In the data rows, zero lies at 4.5, halfway between 4 and 5.
Here are some points:
[3 6 4 5 8 5 3 4 2 5 3 6 4 7 4 2 5 5 7 3 5 5 3 5 4 6 3 5]
[6 3 5 8 6 4 5 4 6 4 8 5 4 5 7 6 2 7 7 7 6 5 6 2 4 6 4 6]
[6 6 6 5 7 6 5 2 4 2 6 6 3 8 7 4 5 8 8 6 6 5 6 5 3 6 2 6]
[5 5 6 5 4 3 6 6 2 5 6 3 6 2 5 2 2 2 4 6 2 6 5 3 6 5 6 3]
[5 8 8 2 7 4 7 2 2 3 7 3 7 5 5 2 4 6 5 4 4 7 5 4 6 5 2 4]
[5 5 6 6 8 2 6 6 4 4 5 4 7 5 3 4 2 5 6 6 4 8 5 3 7 7 6 4]
[4 2 2 4 4 5 2 4 5 7 5 6 2 5 5 6 5 4 4 4 6 2 4 4 2 6 4 7]
[5 7 8 6 5 2 8 5 2 2 6 2 7 3 2 2 3 5 5 6 3 7 5 4 7 4 6 2]
[5 5 5 4 6 7 4 2 6 4 6 7 3 7 8 6 5 6 6 4 6 4 5 5 2 5 2 6]
[2 8 5 5 2 5 5 6 2 5 4 2 6 2 2 2 4 2 2 3 2 6 2 5 5 2 6 2]
[5 6 7 5 7 2 7 5 2 4 5 2 7 4 3 2 3 4 7 5 2 7 5 3 7 6 6 4]
[7 2 5 6 6 2 6 5 6 3 6 4 5 5 4 5 2 6 6 8 6 4 7 2 6 8 6 8]
[6 3 5 6 7 2 6 4 3 3 6 2 5 5 3 3 3 6 6 6 5 5 6 4 6 8 5 6]
[3 6 4 3 4 4 4 6 2 6 4 3 5 2 4 2 5 2 3 4 2 5 3 6 5 3 5 2]
[7 3 6 8 6 3 6 4 6 3 8 5 5 4 6 6 2 7 6 8 6 5 7 2 5 6 5 6]
[2 5 3 2 2 6 2 5 5 5 2 6 3 5 4 5 7 3 3 2 4 3 2 7 3 2 5 3]
[6 3 5 6 4 3 7 6 5 5 7 2 6 2 5 5 2 4 3 7 3 5 6 2 6 4 7 4]
[6 2 5 7 6 2 6 6 4 4 7 3 5 4 2 4 2 6 6 7 5 4 6 2 6 7 6 7]
[5 4 6 7 6 3 6 5 3 4 6 3 6 4 4 4 2 7 6 5 6 6 5 2 6 6 6 5]
[2 4 3 4 6 5 3 6 5 7 2 6 6 5 5 6 4 2 5 3 4 5 3 4 5 5 5 4]
[3 8 5 4 3 4 6 5 2 5 4 2 5 2 2 2 5 3 3 3 2 5 3 6 6 3 5 2]
[5 3 5 6 6 2 6 7 5 5 5 2 7 3 2 5 2 4 4 6 5 6 5 2 8 6 7 4]
[4 6 5 2 2 4 5 4 2 5 5 3 5 2 5 2 6 2 2 4 2 4 4 7 5 3 4 2]
[3 2 2 4 2 5 2 6 5 7 4 5 2 2 4 5 5 3 2 3 4 2 3 4 3 3 5 4]
[7 7 7 2 7 5 6 2 6 2 7 6 6 7 8 6 4 7 7 7 6 7 8 4 5 6 2 6]
[4 3 4 6 4 5 5 6 6 6 5 5 6 3 6 6 2 4 5 5 5 5 4 2 5 5 6 4]
[6 6 6 2 6 6 5 2 5 2 6 7 4 8 8 5 6 7 6 5 6 4 6 6 3 5 2 7]
[5 5 5 6 8 3 4 5 4 5 3 5 6 6 4 4 3 4 6 5 4 7 5 4 6 7 5 5]
[3 5 3 3 2 4 4 6 3 7 4 2 4 2 3 3 6 2 2 3 2 3 3 6 5 2 6 2]
[4 8 6 4 4 5 5 4 2 3 5 2 4 4 3 2 6 4 4 3 2 5 3 7 4 3 4 2]
[2 7 4 4 2 6 4 6 2 6 3 2 4 2 2 2 5 2 2 2 2 4 2 6 5 2 6 2]
[5 4 5 8 5 5 5 4 6 4 7 6 4 5 7 6 2 7 6 6 6 5 5 2 4 5 4 6]
[3 5 3 4 2 6 3 5 4 5 4 4 2 3 4 4 6 3 2 3 4 2 3 6 2 2 5 2]
[4 4 3 2 2 5 3 3 5 4 2 5 3 5 5 5 8 4 3 3 4 2 4 7 3 2 3 4]
[3 6 4 3 2 5 3 5 4 4 2 4 4 3 3 4 7 2 2 3 3 4 3 7 4 2 5 2]
[2 2 2 4 4 5 2 6 6 8 2 7 2 5 4 6 7 3 4 2 5 2 2 5 3 5 5 5]
[6 3 6 6 6 2 7 6 3 3 5 2 6 4 2 3 3 5 5 7 4 5 6 3 8 7 6 5]
[5 6 6 5 7 2 7 5 2 3 4 2 7 4 2 2 4 5 6 5 3 7 5 4 7 6 6 4]
[6 6 5 2 3 6 4 2 6 2 5 5 3 6 6 5 7 5 4 5 5 3 6 7 2 2 2 5]
[6 5 5 4 4 5 3 3 6 2 2 7 4 7 6 6 6 5 5 4 6 4 5 6 3 4 4 5]
[2 6 4 4 3 5 4 6 4 6 2 3 7 3 3 4 5 2 2 2 2 6 2 5 6 2 5 2]
[2 3 2 2 3 6 2 5 4 8 2 5 2 3 3 4 7 2 2 2 3 2 2 7 3 3 4 3]
[8 5 6 4 6 4 6 2 6 2 5 6 5 8 7 7 4 8 8 7 7 5 8 4 4 5 3 7]
[2 4 2 4 3 7 2 4 4 7 2 6 2 5 3 4 7 3 3 2 5 2 2 7 2 3 4 4]
[3 2 2 3 3 5 2 5 6 6 2 7 2 6 4 6 8 3 4 3 5 2 3 7 3 4 5 5]
[6 6 8 7 5 3 8 6 4 4 7 2 8 2 4 4 2 4 4 6 3 8 6 2 7 4 6 2]
[2 3 2 6 3 6 2 6 5 7 4 5 2 4 3 5 5 3 3 3 5 3 2 4 2 4 5 4]
[2 3 2 2 3 4 3 6 4 7 2 4 4 3 2 3 7 2 2 2 2 3 2 6 5 4 5 4]
[2 2 2 3 3 6 2 6 5 8 2 6 2 4 4 5 6 3 3 2 5 2 2 5 3 4 5 5]
[5 6 7 8 6 3 7 6 3 4 8 3 7 2 5 4 2 5 5 6 3 8 5 2 6 5 6 3]
[2 4 2 2 4 8 2 3 4 7 2 7 2 6 5 5 8 4 3 2 5 2 2 7 2 4 2 4]
[2 7 4 4 3 5 4 6 4 6 3 3 6 2 3 4 5 2 2 2 2 6 2 6 6 2 5 2]
[5 2 3 4 2 3 4 6 5 4 4 3 3 3 2 5 5 4 2 5 4 2 5 5 5 3 6 4]
[6 3 6 7 4 5 5 3 6 2 8 5 3 5 6 6 2 7 5 7 6 4 7 2 3 4 4 5]
[2 7 5 4 2 6 4 6 4 5 3 3 5 2 3 4 5 2 2 2 2 5 2 6 5 2 5 2]
[5 3 4 6 3 6 3 3 6 3 6 6 2 6 7 6 5 7 6 5 7 2 5 4 2 4 3 6]
[7 2 4 6 5 4 4 3 6 2 6 6 2 7 7 6 4 8 7 7 8 2 7 3 2 6 3 8]
[4 6 4 2 4 8 4 2 6 3 5 7 3 6 8 6 6 6 5 4 6 4 4 5 2 3 2 5]
[6 2 4 5 7 2 4 5 6 5 3 5 6 6 5 6 4 4 6 6 6 5 6 2 6 8 6 7]
[2 4 3 3 4 5 2 6 5 7 2 5 5 4 3 4 6 2 3 2 3 4 2 6 5 4 6 3]
[4 5 6 7 6 3 6 6 2 5 5 2 6 3 2 2 2 5 4 4 4 7 3 3 6 5 6 3]
[7 3 6 8 7 4 6 4 6 3 7 6 5 6 7 7 2 8 8 7 7 5 7 2 4 7 4 7]
[2 5 3 4 4 7 2 6 5 7 2 6 5 5 5 6 5 2 4 2 4 5 2 4 4 4 5 3]
[6 6 5 2 6 6 4 2 5 3 5 7 4 7 8 5 6 6 6 5 6 4 6 6 3 6 2 7]
[2 4 2 4 2 7 2 6 5 8 3 5 3 3 4 5 5 2 2 2 3 3 2 5 3 2 5 2]
[7 5 7 5 4 4 6 3 6 2 5 4 5 6 5 6 4 6 6 6 6 5 7 4 4 4 4 5]
[3 4 3 3 4 4 2 5 4 5 2 6 4 6 3 4 7 4 5 3 5 4 3 6 5 4 5 4]
[6 6 8 7 5 2 8 5 2 2 6 2 8 3 3 2 2 5 5 6 3 8 6 3 8 5 6 3]
[6 4 4 4 8 5 4 2 6 4 6 7 4 7 7 6 5 6 6 5 6 5 6 5 3 7 2 7]
40 more points follow, each with its number after it:
[3 3 2 2 2 5 2 6 5 6 2 5 3 4 3 5 7 2 2 2 4 2 3 6 4 3 5 3] 0
[3 3 2 4 3 7 2 3 5 5 4 7 2 6 6 5 7 5 4 3 6 2 3 6 2 3 3 5] 1
[5 2 3 4 4 2 4 6 4 5 3 3 4 4 2 3 5 4 4 4 4 3 4 4 6 5 7 5] 2
[2 5 3 3 3 4 4 7 2 7 2 3 5 3 2 2 6 2 3 2 2 4 2 6 6 4 7 3] 3
[5 4 6 7 6 4 5 5 6 5 5 5 7 5 6 6 2 5 6 6 6 7 5 2 6 6 6 5] 4
[5 7 5 2 6 6 4 2 5 3 5 6 4 7 8 5 6 5 5 4 5 5 5 6 4 5 2 6] 5
[5 6 6 6 3 2 7 6 3 4 6 2 7 2 2 3 3 3 2 5 3 6 5 4 7 2 6 2] 6
[2 6 4 4 2 8 3 4 5 5 3 5 4 4 5 5 5 4 3 2 4 4 2 4 3 2 4 2] 7
[6 6 7 6 8 3 6 5 2 3 6 4 6 5 3 2 2 5 7 6 4 7 6 4 6 7 5 4] 8
[4 8 6 4 2 5 5 5 4 3 3 2 6 3 3 4 5 2 2 3 2 6 4 6 5 2 5 2] 9
[3 7 4 3 3 5 5 6 2 6 4 3 6 2 4 2 5 2 2 3 2 6 3 6 6 3 5 2] 10
[3 4 2 2 5 7 3 3 5 6 5 7 3 6 6 6 5 5 4 3 6 3 3 5 2 5 2 5] 11
[2 4 2 2 3 7 2 5 4 8 2 6 3 5 4 4 7 2 3 2 4 3 2 6 3 3 4 3] 12
[6 6 6 2 6 6 5 2 5 2 6 6 4 7 8 5 6 7 6 5 6 5 6 5 3 6 2 7] 13
[3 2 2 4 2 5 2 5 6 6 3 6 2 4 4 5 7 4 3 3 5 2 4 6 2 4 5 5] 14
[4 2 2 4 2 5 2 4 5 6 3 6 2 5 4 5 7 5 4 3 6 2 4 6 2 4 4 6] 15
[6 7 7 6 3 3 7 5 3 2 6 2 6 2 2 3 3 4 3 6 3 7 5 5 6 2 5 2] 16
[2 6 3 2 3 7 2 3 3 6 3 5 2 5 4 3 7 4 3 2 5 3 2 7 2 3 2 4] 17
[4 2 2 4 2 5 2 5 6 6 3 5 2 4 4 5 6 4 3 4 5 2 4 6 2 3 5 5] 18
[3 6 4 3 2 5 3 6 4 5 2 3 4 2 2 3 7 2 2 2 2 4 3 7 5 2 5 2] 19
[2 3 2 4 4 7 2 4 5 7 3 7 2 6 4 5 6 4 4 2 6 2 2 6 2 4 4 5] 20
[6 2 4 5 7 2 4 5 6 5 3 5 6 6 5 6 3 4 6 6 6 5 6 2 6 8 6 7] 21
[7 4 7 6 6 2 8 6 3 3 7 2 8 3 3 3 2 5 6 7 4 7 6 2 8 6 6 5] 22
[5 6 6 4 6 6 4 2 5 2 5 7 3 8 7 5 5 8 7 5 7 5 6 5 2 5 2 6] 23
[2 4 3 5 4 7 2 6 5 7 2 6 4 4 5 5 5 3 3 2 4 4 2 4 3 3 5 3] 24
[3 3 2 2 2 5 2 5 5 5 2 6 2 5 4 5 8 3 3 2 5 2 3 7 3 3 5 4] 25
[7 2 5 6 6 2 6 5 6 4 6 4 6 4 5 6 2 6 6 8 5 5 7 2 6 7 6 7] 26
[6 6 6 3 4 7 5 2 6 2 7 6 4 5 8 6 4 6 5 5 6 5 6 4 3 3 2 4] 27
[3 5 5 4 4 7 4 4 6 5 5 7 5 5 7 7 2 5 5 4 6 5 4 2 3 4 4 4] 28
[4 4 3 2 5 7 3 2 6 5 5 7 2 6 7 6 6 5 4 3 6 3 4 6 2 5 2 6] 29
[5 7 7 6 3 4 6 5 4 2 5 2 6 3 3 4 3 4 3 5 4 7 5 5 5 2 4 2] 30
[3 7 5 3 3 4 5 6 2 6 4 2 5 2 3 2 5 2 3 3 2 5 3 6 6 3 5 2] 31
[6 7 7 6 5 2 8 5 2 3 7 2 7 3 2 2 3 4 4 6 3 8 5 4 7 4 5 3] 32
[5 7 5 2 4 8 4 2 6 3 5 6 4 6 7 6 5 5 4 4 5 5 5 5 2 2 2 4] 33
[2 3 2 4 5 4 2 6 4 7 2 5 4 5 2 4 6 2 4 2 4 3 2 6 4 5 6 4] 34
[8 3 6 6 6 3 7 3 7 2 7 5 6 6 7 7 2 8 7 8 7 6 8 2 5 7 4 7] 35
[2 6 4 4 3 5 4 5 2 6 2 3 4 3 2 2 6 3 3 2 2 4 2 7 4 3 5 2] 36
[8 5 6 4 5 4 6 2 6 2 5 6 4 8 7 6 5 8 7 7 7 4 8 5 3 5 2 7] 37
[2 3 2 3 4 7 2 4 5 7 2 7 2 6 5 5 7 3 4 2 5 2 2 6 2 4 3 5] 38
[7 2 5 6 6 2 6 6 6 4 6 4 6 4 4 6 2 6 6 7 6 5 7 2 6 7 6 7] 39
Which of these numbered points is nearest to each point below, ignoring the direction in which the first points spread most? Its number follows each.
[7 2 5 6 6 2 6 5 6 3 7 4 6 4 5 6 2 6 6 8 6 5 7 2 6 7 6 7] > 26
[4 2 2 4 2 5 2 4 5 5 3 6 2 6 4 5 7 5 4 3 6 2 4 6 2 4 4 6] > 15
[3 5 2 2 3 8 2 2 6 5 4 7 2 6 6 6 7 4 3 2 5 2 3 7 2 3 2 5] > 29
[5 3 4 5 7 3 4 6 6 5 3 6 6 6 5 6 3 4 6 5 5 6 5 3 6 8 6 6] > 21
[3 7 5 4 4 5 5 6 4 6 3 3 7 3 3 4 4 2 2 3 2 7 3 5 6 3 5 2] > 10
[4 2 3 6 6 3 4 7 6 6 3 5 6 5 4 6 3 4 5 5 6 5 4 2 6 7 6 6] > 21
[5 8 6 2 4 6 5 2 5 3 5 5 5 5 7 5 6 5 4 4 4 5 5 6 4 2 2 4] > 33
[7 2 4 6 7 3 5 3 6 4 7 5 4 6 6 6 3 6 6 7 6 4 7 3 4 8 3 8] > 14
[6 6 6 2 6 6 5 2 5 2 6 7 4 7 8 5 6 7 6 5 6 4 6 6 3 5 2 7] > 13
[6 6 7 6 4 2 8 6 3 3 7 2 7 2 2 3 2 4 3 6 3 7 6 3 8 3 6 2] > 6
[5 7 7 6 6 2 7 6 2 4 6 2 8 3 2 2 2 3 5 5 2 8 5 4 8 5 6 2] > 32
[4 5 4 2 6 7 3 2 6 5 4 8 3 7 8 6 6 5 5 3 6 4 4 6 3 5 2 6] > 29
[2 4 2 3 3 7 2 5 4 8 2 6 2 5 3 4 7 3 3 2 4 3 2 6 2 3 4 3] > 12
[6 5 7 6 4 2 8 6 4 3 7 2 7 2 2 4 2 4 3 6 3 7 6 3 7 3 6 3] > 6
[2 4 2 4 3 7 2 5 3 7 2 5 2 5 3 3 7 3 3 2 4 2 2 7 2 3 4 3] > 12
[2 6 3 2 3 7 3 4 2 6 3 4 3 4 2 2 7 3 2 2 4 3 2 7 3 3 3 3] > 17
[3 8 6 5 2 4 6 6 2 4 5 2 6 2 2 2 4 2 2 3 2 7 3 6 6 2 6 2] > 32
[2 5 2 2 3 7 2 4 3 7 2 5 2 5 3 3 7 3 3 2 5 2 2 7 2 3 3 4] > 17
[5 7 7 5 7 2 7 5 2 4 5 2 7 3 3 2 3 4 6 5 2 7 5 4 7 6 6 4] > 31
[3 3 2 2 2 5 2 4 5 5 2 6 2 5 4 5 8 3 3 3 5 2 3 7 3 3 4 5] > 25
[7 4 7 6 7 2 8 6 3 3 6 2 8 3 3 3 2 5 6 7 4 7 7 2 8 7 7 5] > 22
[5 7 6 2 2 7 5 2 5 2 5 5 4 5 6 5 6 5 3 4 5 4 5 7 3 2 2 3] > 27
[2 3 2 4 2 7 2 6 6 7 2 7 3 5 5 6 6 3 3 2 5 2 2 5 2 3 5 4] > 20
[5 4 4 3 2 3 5 5 5 4 4 2 5 2 3 4 5 3 2 5 3 4 5 5 5 2 6 3] > 19
[2 6 4 4 3 5 4 5 2 5 3 2 4 4 2 2 6 3 3 2 3 4 2 7 4 3 5 2] > 36
[4 5 4 3 5 6 3 2 4 3 3 7 2 7 5 4 7 6 6 3 6 3 4 7 2 5 2 6] > 23
[7 2 4 6 7 3 5 4 6 4 7 5 4 6 6 6 3 6 7 6 6 4 7 3 4 8 3 8] > 14
[3 2 2 2 3 5 2 5 5 6 2 6 2 6 4 6 8 3 3 3 5 2 3 6 3 4 5 5] > 25
[6 4 4 3 8 5 4 3 5 4 5 6 4 7 6 5 5 5 6 5 6 5 6 5 4 7 2 7] > 38
[4 3 2 5 3 7 2 3 5 4 4 7 2 6 6 5 6 6 5 3 6 2 4 6 2 3 3 5] > 1
[5 3 4 6 8 5 4 4 5 5 6 6 4 6 6 6 3 6 6 5 7 5 5 2 4 7 4 7] > 20
[4 5 5 5 2 2 6 7 2 5 6 2 6 2 2 2 4 3 2 4 3 5 4 4 7 2 7 2] > 6
[7 6 6 3 5 6 5 2 6 2 7 6 4 7 8 6 4 7 6 6 6 5 7 5 3 4 2 6] > 33
[4 3 2 2 2 5 3 4 6 5 2 5 2 4 4 5 8 4 2 3 4 2 4 7 3 3 4 4] > 25
[6 7 5 2 6 6 5 2 5 3 5 6 4 7 8 6 6 6 5 5 5 5 6 6 4 5 2 6] > 5
[5 4 5 7 6 5 5 5 6 4 7 6 5 4 6 6 2 6 6 6 6 6 5 2 4 5 5 5] > 24
[3 5 3 3 3 7 2 2 3 5 3 6 2 7 5 4 8 5 4 2 5 2 3 7 2 4 2 5] > 17
[5 3 4 5 7 5 3 4 5 5 5 6 4 7 6 6 4 5 6 5 6 4 5 4 4 7 3 7] > 38
[4 2 2 4 2 6 2 3 5 5 3 6 2 6 5 5 7 5 4 3 6 2 4 6 2 4 3 6] > 15
[2 3 2 3 3 6 2 6 5 8 2 6 2 5 3 5 7 2 3 2 4 2 2 6 3 4 5 4] > 12
[7 5 6 4 5 5 5 2 6 2 4 6 4 7 6 6 5 7 7 6 6 4 7 5 3 4 2 6] > 37
[4 3 2 4 2 6 3 4 6 4 4 5 2 4 5 6 6 4 3 4 5 2 4 5 2 2 4 4] > 18
[6 5 7 6 6 6 5 2 6 2 6 7 5 6 8 7 2 7 8 6 7 6 6 2 4 5 3 6] > 28
[4 3 3 6 7 6 3 4 5 5 5 6 3 7 5 6 4 5 6 4 6 4 4 4 3 6 4 5] > 20
[3 5 5 6 4 5 5 7 5 6 4 4 6 3 4 6 2 2 3 4 3 7 3 3 6 3 6 2] > 4
[4 6 5 5 2 4 6 7 3 6 6 2 6 2 3 3 3 2 2 4 2 5 3 4 6 2 6 2] > 6
[2 3 2 2 3 3 3 7 3 7 2 3 4 3 2 3 7 2 2 2 3 3 2 6 5 4 7 4] > 2
[2 4 2 3 2 7 2 5 5 6 2 5 2 4 4 5 7 3 2 2 4 2 2 7 2 2 4 3] > 35
[6 5 5 7 5 5 4 3 5 2 5 5 3 6 5 5 4 6 6 5 6 5 6 5 3 4 3 4] > 17
[4 5 3 2 5 7 2 2 5 4 2 7 2 8 6 5 8 6 5 2 6 2 3 7 2 5 2 6] > 23
[4 4 5 6 6 2 5 7 2 5 3 2 6 4 2 2 4 5 5 4 4 5 4 3 7 7 7 5] > 3
[5 8 6 4 3 5 5 3 4 2 4 4 5 5 5 4 6 4 4 4 4 6 5 7 4 2 3 2] > 9
[5 6 7 6 8 3 6 4 2 3 6 3 6 5 3 2 3 5 6 5 4 7 5 4 6 7 4 4] > 8
[8 4 6 4 6 4 5 2 7 2 5 7 4 8 7 7 5 8 8 7 8 4 8 4 3 6 3 8] > 37
[2 4 2 3 3 7 2 5 5 7 2 6 2 5 4 5 7 2 3 2 4 2 2 7 3 3 4 3] > 12
[2 4 2 4 4 7 2 5 5 8 2 6 2 5 4 5 7 2 3 2 4 3 2 6 3 4 4 4] > 12
[6 3 5 6 4 2 6 5 5 3 6 2 5 3 2 4 3 5 4 6 5 4 6 4 6 5 6 5] > 2
[6 2 3 6 5 2 5 6 5 4 5 4 4 4 3 5 3 6 5 6 6 3 6 2 5 7 6 7] > 39
[4 4 5 6 7 2 5 6 2 5 4 2 6 4 2 2 4 5 5 4 4 5 4 4 7 7 6 5] > 3
[8 4 6 4 6 4 5 2 7 2 4 6 5 8 7 7 4 7 7 7 7 5 8 4 4 5 3 7] > 37
[6 7 6 2 7 5 6 2 6 3 6 6 6 6 8 6 4 5 6 5 5 7 6 4 5 6 2 6] > 5
[3 2 2 5 2 5 3 6 5 7 5 5 2 3 5 6 4 4 3 4 5 2 3 3 3 4 6 5] > 18
[5 2 2 5 5 2 3 6 6 6 3 5 4 5 4 6 4 5 5 5 6 3 5 2 5 7 7 7] > 21
[5 4 5 5 5 2 6 7 3 4 4 2 7 2 2 3 3 3 4 6 2 5 5 4 8 5 7 4] > 22
[3 2 2 3 3 3 2 7 4 7 2 4 4 4 2 4 7 2 3 3 4 2 3 5 5 5 6 4] > 2
[2 3 2 4 4 5 2 6 5 7 2 6 3 5 2 5 7 3 4 2 5 3 2 6 4 5 5 4] > 34
[5 2 5 7 6 2 6 6 3 4 6 2 6 3 2 3 2 6 5 6 5 5 6 2 6 7 7 6] > 2
[5 8 7 5 3 4 7 5 3 3 5 2 7 2 3 3 4 3 3 5 2 7 5 6 6 2 5 2] > 16
[4 6 5 5 2 4 6 7 3 6 6 2 6 2 2 3 3 2 2 4 2 5 4 5 6 2 6 2] > 6
[8 3 6 5 6 3 5 3 6 2 4 6 5 8 7 7 4 7 8 7 7 4 8 4 4 6 4 7] > 25
[5 3 3 6 4 6 3 2 6 3 6 7 2 6 7 6 5 7 6 5 7 2 5 4 2 4 3 6] > 1
[7 4 5 2 5 5 4 2 6 2 5 7 2 8 7 6 6 7 6 6 7 3 7 6 3 5 2 7] > 37
[2 6 3 4 3 6 3 5 2 6 3 3 3 3 2 2 6 4 3 2 3 4 2 6 3 3 5 2] > 36
[3 7 4 4 2 6 3 5 4 5 2 4 5 3 3 4 6 2 2 2 3 5 3 7 5 2 5 2] > 19
[4 3 2 4 2 7 2 3 5 4 4 7 2 6 6 5 7 6 4 3 6 2 4 6 2 3 3 5] > 1
[4 5 3 3 3 8 2 2 5 4 2 7 2 6 6 5 7 4 4 3 5 3 4 7 2 2 2 4] > 23
[6 6 5 2 6 6 4 2 5 3 5 7 3 7 8 5 6 7 6 5 6 4 6 6 3 5 2 7] > 13
[2 4 2 4 3 7 2 6 3 8 2 5 3 4 2 3 6 2 3 2 4 3 2 6 3 3 5 3] > 12
[8 4 6 6 6 2 5 4 6 2 4 5 6 6 5 6 4 6 6 7 6 5 8 4 6 6 5 5] > 0
[5 6 6 6 6 6 5 2 5 2 6 6 4 7 7 5 3 7 7 5 6 5 5 4 3 5 2 6] > 17
[4 4 3 5 6 6 2 4 6 5 3 7 3 7 5 6 5 4 5 4 5 4 4 5 3 6 3 5] > 38
[2 2 2 4 3 6 2 5 5 8 3 6 2 5 4 6 6 3 3 3 5 2 2 5 2 4 5 5] > 20
[6 2 4 6 4 4 5 3 5 2 7 4 2 5 4 5 4 7 5 6 6 2 6 4 3 5 4 6] > 18
[8 5 7 5 6 5 6 2 6 2 6 6 4 7 7 6 4 8 7 7 7 5 8 4 3 5 2 6] > 37
[3 7 5 4 2 6 4 5 5 4 2 4 5 4 4 4 6 2 2 3 3 5 3 7 4 2 4 2] > 9
[7 7 8 6 4 3 8 4 4 2 7 2 7 3 4 4 3 5 4 7 4 7 7 4 6 3 4 2] > 30
[3 3 2 4 2 7 2 3 5 4 4 7 2 6 5 5 6 5 4 3 6 2 3 6 2 3 3 5] > 1
[4 3 3 4 2 7 2 3 5 4 5 7 2 6 6 5 6 6 5 4 6 2 4 5 2 3 3 5] > 1
[4 3 2 4 2 7 2 3 5 4 4 7 2 6 5 5 7 5 4 3 6 2 4 6 2 3 3 5] > 1
[8 4 6 3 6 3 5 2 7 2 4 7 5 8 7 7 5 7 7 7 7 4 8 4 4 6 3 7] > 37
[8 6 8 5 5 3 7 2 5 2 6 4 5 6 6 5 4 7 6 7 6 6 8 5 4 4 3 6] > 37
[5 3 3 2 2 5 3 3 6 4 3 5 2 5 5 6 7 4 3 4 5 2 5 7 2 2 3 5] > 37
[3 3 2 4 2 7 2 3 5 5 3 7 2 6 5 5 7 5 4 3 6 2 3 7 2 3 3 5] > 1
[3 6 4 4 5 5 4 6 5 7 2 5 6 4 4 5 5 2 4 3 3 6 3 5 6 4 5 2] > 4
[2 3 2 3 3 7 2 6 4 8 2 5 2 4 3 4 7 2 2 2 4 2 2 6 3 3 5 3] > 12
[3 5 4 5 2 7 4 5 6 5 5 4 4 2 5 5 4 3 2 3 4 4 3 4 3 2 5 2] > 7
[8 5 8 6 5 2 8 4 4 2 6 2 7 4 3 4 2 6 6 8 4 7 8 3 7 5 5 4] > 19
[2 7 5 4 2 6 5 6 4 6 2 3 6 2 2 4 4 2 2 2 2 6 2 5 6 2 6 2] > 9
[6 4 6 5 6 2 6 5 3 3 4 3 7 5 3 3 3 6 6 6 5 6 6 3 7 7 6 5] > 3
[7 2 5 6 6 2 6 5 6 3 6 4 6 4 5 6 2 6 6 8 5 5 7 2 7 7 6 7] > 26
[2 7 5 4 2 7 4 4 4 4 3 4 4 3 4 4 5 3 2 2 4 4 2 6 3 2 4 2] > 7
[6 5 7 6 5 5 7 3 7 3 8 5 6 4 7 6 2 6 5 7 6 7 7 2 4 4 4 5] > 7
[6 6 6 2 6 6 5 2 6 2 6 7 3 8 8 5 6 7 7 5 7 4 7 6 3 5 2 7] > 13
[5 3 3 5 7 4 3 4 5 5 4 6 4 7 5 5 5 5 6 4 6 4 5 5 4 8 3 7] > 38
[3 5 3 3 5 7 2 3 3 5 2 7 2 8 5 4 7 5 5 2 5 3 3 7 2 5 2 5] > 23
[6 7 6 2 7 6 5 2 6 3 6 6 5 6 8 6 5 6 5 5 5 6 6 5 5 5 2 6] > 5
[4 2 2 4 3 6 2 4 6 6 4 7 2 6 5 5 7 5 4 3 6 2 4 6 2 4 4 6] > 15
[2 4 2 4 3 7 2 5 3 7 2 5 2 5 2 3 7 3 3 2 4 2 2 7 2 3 4 4] > 12
[2 3 2 5 3 7 2 6 5 8 4 5 3 3 4 5 4 2 2 2 4 3 2 4 3 3 5 3] > 24
[2 6 3 4 3 5 3 5 2 5 2 3 3 4 2 2 7 3 3 2 3 3 2 7 4 3 5 3] > 36
[7 8 8 5 4 4 7 4 4 2 7 2 7 3 5 3 3 5 4 6 3 7 7 5 6 2 4 2] > 9
[7 6 8 6 4 2 8 4 4 2 7 2 7 2 4 4 2 5 4 7 3 7 7 4 7 3 5 3] > 16
[2 6 3 4 3 6 3 5 2 7 3 3 3 3 2 2 6 3 3 2 3 4 2 6 3 3 5 2] > 36
[5 6 7 7 5 4 7 5 4 4 8 3 7 2 5 4 2 4 5 7 3 8 5 2 6 4 6 3] > 10
[3 4 2 3 2 8 2 3 5 5 5 7 2 5 6 5 6 5 4 3 6 2 3 6 2 2 2 5] > 1
[3 5 3 3 5 6 2 2 3 4 2 6 2 8 4 3 7 6 6 2 6 3 3 7 2 5 2 5] > 23
[3 3 2 2 4 4 2 6 4 7 2 5 4 5 2 4 7 2 3 2 3 3 2 6 5 5 6 4] > 34
[8 4 5 3 6 4 5 2 7 2 5 7 4 8 8 7 5 8 8 7 8 4 8 4 3 7 2 8] > 37
[4 8 6 4 7 3 6 4 2 4 4 3 6 4 2 2 5 4 6 4 2 7 3 5 6 6 5 4] > 8
[8 4 6 6 7 2 6 3 4 2 8 4 5 5 6 5 3 7 7 8 5 5 8 3 5 7 3 7] > 0
[5 7 5 2 4 7 5 2 6 3 5 6 4 6 8 6 5 6 5 4 6 5 5 4 3 3 2 5] > 33
[6 5 7 6 7 2 8 6 3 3 6 2 8 3 3 2 2 5 6 7 3 8 6 2 8 7 6 4] > 22
[2 6 3 3 2 8 3 4 5 5 3 5 2 4 5 4 7 3 2 2 4 3 2 7 2 2 4 2] > 7
[7 2 5 6 7 2 6 5 5 3 6 3 6 5 3 5 3 6 6 7 6 5 7 2 7 8 6 7] > 2
[4 3 3 5 2 7 3 3 6 4 5 7 2 5 7 6 5 6 5 4 6 2 4 4 2 3 3 6] > 1
[5 8 7 5 3 4 7 4 2 2 6 2 6 3 3 2 4 5 3 5 3 6 5 5 5 2 4 2] > 16
[3 5 3 4 2 5 4 6 5 6 4 2 4 2 3 4 5 2 2 3 2 4 3 5 4 2 6 2] > 19
